[[128 130 130 125 123 127 136 128 128 129 126 127 130 126]
 [125 136 123 132 129 122 112 128 131 127 141 127 126 130]
 [127 125 122 126 126 134 127 126 123 123 129 126 123 127]
 [132 126 139 131 134 124 132 132 134 135 120 132 135 131]
 [149 128 148 140 132 103 123 145 138 141 119 138 119 141]]
=>
[[149 128 148 140 132 103 123 145 138 141 119 138 119 141]
 [132 126 139 131 134 124 132 132 134 135 120 132 135 131]
 [128 130 130 125 123 127 136 128 128 129 126 127 130 126]
 [127 125 122 126 126 134 127 126 123 123 129 126 123 127]
 [125 136 123 132 129 122 112 128 131 127 141 127 126 130]]

[[109 144 122 134 121 114 129 127 123 116]
 [117 116 113 140 127 108 107 147 133 116]
 [143 104 126 129 135 133 116 140 136 133]]
=>
[[143 104 126 129 135 133 116 140 136 133]
 [117 116 113 140 127 108 107 147 133 116]
 [109 144 122 134 121 114 129 127 123 116]]

[[118 106 120 142 132 137]
 [143 117 145 121 116 114]
 [131 123 125 106 127 142]]
=>
[[143 117 145 121 116 114]
 [131 123 125 106 127 142]
 [118 106 120 142 132 137]]

[[130 133 126 132 126 138]
 [134 141 121 124 118 141]
 [127 132 128 138 127 126]
 [136 146 117 117 115 144]
 [125 132 134 132 129 136]
 [137 123 124 148 137 151]
 [129 133 117 137 121 123]
 [133 140 118 122 117 138]]
=>
[[137 123 124 148 137 151]
 [136 146 117 117 115 144]
 [134 141 121 124 118 141]
 [133 140 118 122 117 138]
 [130 133 126 132 126 138]
 [129 133 117 137 121 123]
 [127 132 128 138 127 126]
 [125 132 134 132 129 136]]

[[131 117 118 122 121 121 113 121 121]
 [111 131 137 136 133 137 137 132 122]
 [104 131 139 138 135 140 138 133 118]
 [120 137 133 132 129 133 138 128 130]]
=>
[[131 117 118 122 121 121 113 121 121]
 [120 137 133 132 129 133 138 128 130]
 [111 131 137 136 133 137 137 132 122]
 [104 131 139 138 135 140 138 133 118]]

[[136 132 121 132 131 127 115 119 128 130]
 [137 138 125 137 127 129 134 134 150 128]]
=>
[[137 138 125 137 127 129 134 134 150 128]
 [136 132 121 132 131 127 115 119 128 130]]
---
[[105 108 144]
 [128 152 130]
 [144 123 122]]
=>
[144 152 144]

[[104 124 102]
 [113 109 113]]
=>
[102 109]

[[119 134 115]
 [148 129 122]
 [149 121 124]]
=>
[115 129 149]

[[125 118 145]
 [157 114 126]]
=>
[145 114]

[[111 136 123 143 136]
 [122 137 132 119 128]
 [107 110 130 144 129]]
=>
[136 119 130]

[[148 119 100]
 [ 99 153 157]
 [126 149 140]]
=>
[100 153 126]

[[128 104]
 [112 127]
 [116 136]
 [146 107]]
=>
[104 112]

[[118 150 138]
 [120 149 137]
 [143 136 107]
 [142 145 112]]
=>
[138 149 143]
---
[[142 131]
 [149 132]
 [142 117]
 [137 113]
 [138 141]
 [150 126]
 [132 144]
 [139 133]
 [138 141]
 [137 137]
 [142 116]
 [128 124]]
=>
[[131 132 117 113 141 126 144 133 141 137 116 124]
 [142 149 142 137 138 150 132 139 138 137 142 128]]

[[131 148 118 138 106 135 122 119 126 123 121 126]
 [134 130 148 114 147 147 123 135 139 117 133 151]
 [125 109 137 124 157 122 131 137 135 132 137 132]]
=>
[[126 151 132]
 [121 133 137]
 [123 117 132]
 [126 139 135]
 [119 135 137]
 [122 123 131]
 [135 147 122]
 [106 147 157]
 [138 114 124]
 [118 148 137]
 [148 130 109]
 [131 134 125]]

[[129 129 129 124 132 102 128 129 124 143 115]
 [121 136 118 143 122 139 130 120 105 119 131]
 [128 134 127 126 134 100 130 126 123 144 123]]
=>
[[115 131 123]
 [143 119 144]
 [124 105 123]
 [129 120 126]
 [128 130 130]
 [102 139 100]
 [132 122 134]
 [124 143 126]
 [129 118 127]
 [129 136 134]
 [129 121 128]]

[[136 136 137 140 142 145 146 145 143 140 138 135 133 132 131 131]
 [127 130 134 139 145 150 151 149 144 136 129 124 120 119 118 118]
 [131 129 126 123 120 117 115 113 111 111 112 115 118 120 123 125]
 [131 128 124 120 118 116 114 113 112 113 116 121 127 133 137 139]
 [135 134 132 129 126 123 121 119 119 120 121 123 124 126 126 127]
 [142 145 145 141 131 121 114 112 114 119 121 121 119 119 122 128]]
=>
[[131 118 125 139 127 128]
 [131 118 123 137 126 122]
 [132 119 120 133 126 119]
 [133 120 118 127 124 119]
 [135 124 115 121 123 121]
 [138 129 112 116 121 121]
 [140 136 111 113 120 119]
 [143 144 111 112 119 114]
 [145 149 113 113 119 112]
 [146 151 115 114 121 114]
 [145 150 117 116 123 121]
 [142 145 120 118 126 131]
 [140 139 123 120 129 141]
 [137 134 126 124 132 145]
 [136 130 129 128 134 145]
 [136 127 131 131 135 142]]

[[142 119 118 102 141]
 [122 135 115 135 149]
 [142 119 119 102 141]
 [128 128 128 128 128]
 [134 108 114 123 125]
 [122 143 111 127 133]
 [128 128 128 128 128]
 [121 136 115 135 149]
 [144 148 146 121 138]
 [144 148 146 121 138]
 [128 127 128 125 129]]
=>
[[141 149 141 128 125 133 128 149 138 138 129]
 [102 135 102 128 123 127 128 135 121 121 125]
 [118 115 119 128 114 111 128 115 146 146 128]
 [119 135 119 128 108 143 128 136 148 148 127]
 [142 122 142 128 134 122 128 121 144 144 128]]

[[127 123 125 123 117 116 120]
 [137 120 137 126 115 152 143]]
=>
[[120 143]
 [116 152]
 [117 115]
 [123 126]
 [125 137]
 [123 120]
 [127 137]]
